9	9	-39	9	20	10	13	-5	1	-20	16	-10	9  <24>
-8	12	9	1	-10	13	-11	18	6	2	18	-30	27  <83>
-2	-21	-7	2	1	-9	11	-2	-2	17	-3	15	5  <4>
-15	-10	-11	-23	-19	-14	-27	27	3	15	20	-1	54  <127>
again <24>:  => 9
again <4>:  => -2

27	-16	9	-19	12  <100>
19	-17	-16	-10	-6  <8>
-11	-8	-11	10	-11  <121>
-11	-8	-11	10	-5  <109>
-24	29	-38	5	34  <112>
-8	-17	-10	26	-19  <169>
4	17	7	-3	-3  <32>
-40	-40	-21	16	-40  <88>
12	-9	15	-9	23  <97>
again <88>:  => -40
Table of tags by key:
-24 -> J_531
-17 -> J_75
28 -> J_62
33 -> J_303
30 -> J_711
-18 -> J_811
29 -> J_746
34 -> J_331
key <112> 2:  => J_746
howmany <121>: -11 => 3

-11	2	3	0	2	-1	11	-24 -> <77>
-13	1	3	-16	2	-1	-10	-3 -> <33>
-8	-7	-8	-8	2	-1	-8	-8 -> <111>
4	-39	2	-6	2	-1	11	-9 -> <86>
again <111>:  => -8
Table of tags by key:
-16 -> J_195
-10 -> J_229
-17 -> J_465
-8 -> J_773
-9 -> J_386
key <33> 4:  => J_195
howmany <33>: 1 => 1
howmany <111>: -8 => 5
howmany <33>: 2 => 1
q: -11	2	3	0	2	-1	11	-24 => <77>

27	-3	4	3	13	-15	-3	0	7	-22	1	-20	-2	11	-7	-11	8	20	7	-11	-24	-8	-11	11	6	9	-3	4	-18	-12	3	-17	7	9	-2	-27	44	9	6 -> <25>
-23	-12	-2	7	-13	24	-3	1	-3	-1	19	17	1	2	24	2	10	-18	3	-3	12	16	-3	-3	-24	-27	7	-7	19	-10	-16	12	-12	4	12	-1	-27	6	-7 -> <96>
-26	-3	-4	13	-1	-2	5	1	3	-8	5	-2	-2	-2	5	6	10	-12	7	0	11	15	-15	7	-15	-15	9	-7	12	-15	-18	4	-12	1	15	-15	-28	9	-2 -> <134>
-1	4	-1	5	-9	-32	9	13	21	15	-31	1	-4	24	34	-28	-13	5	9	5	33	-18	11	-13	30	-3	4	-11	33	9	9	7	2	-1	-32	33	3	1	7 -> <28>
-30	7	-8	6	-1	23	8	-3	11	9	13	9	-4	-14	-5	15	-2	-15	-1	9	19	11	14	2	-8	-2	4	-4	18	0	-6	7	-1	-8	11	-5	-43	-3	-5 -> <73>
howmany <28>: 34 => 1
howmany <134>: -28 => 1
q: -24	-8	-11	11	6	9	-3	4 => <25>
howmany <134>: -2 => 5
howmany <73>: 8 => 1
q: -30	7	-8	6	-1	23	8	-3	11	9	13	9	-4	-14	-5	15	-2	-15	-1	9	19	11	14	2	-8	-2	4	-4	18	0	-6	7	-1	-8	11	-5	-43	-3	-5 => <73>
tags:
32 -> J_764
15 -> J_775
33 -> J_670
12 -> J_253
11 -> J_708
24 -> J_55
key <28> 21:  => J_670

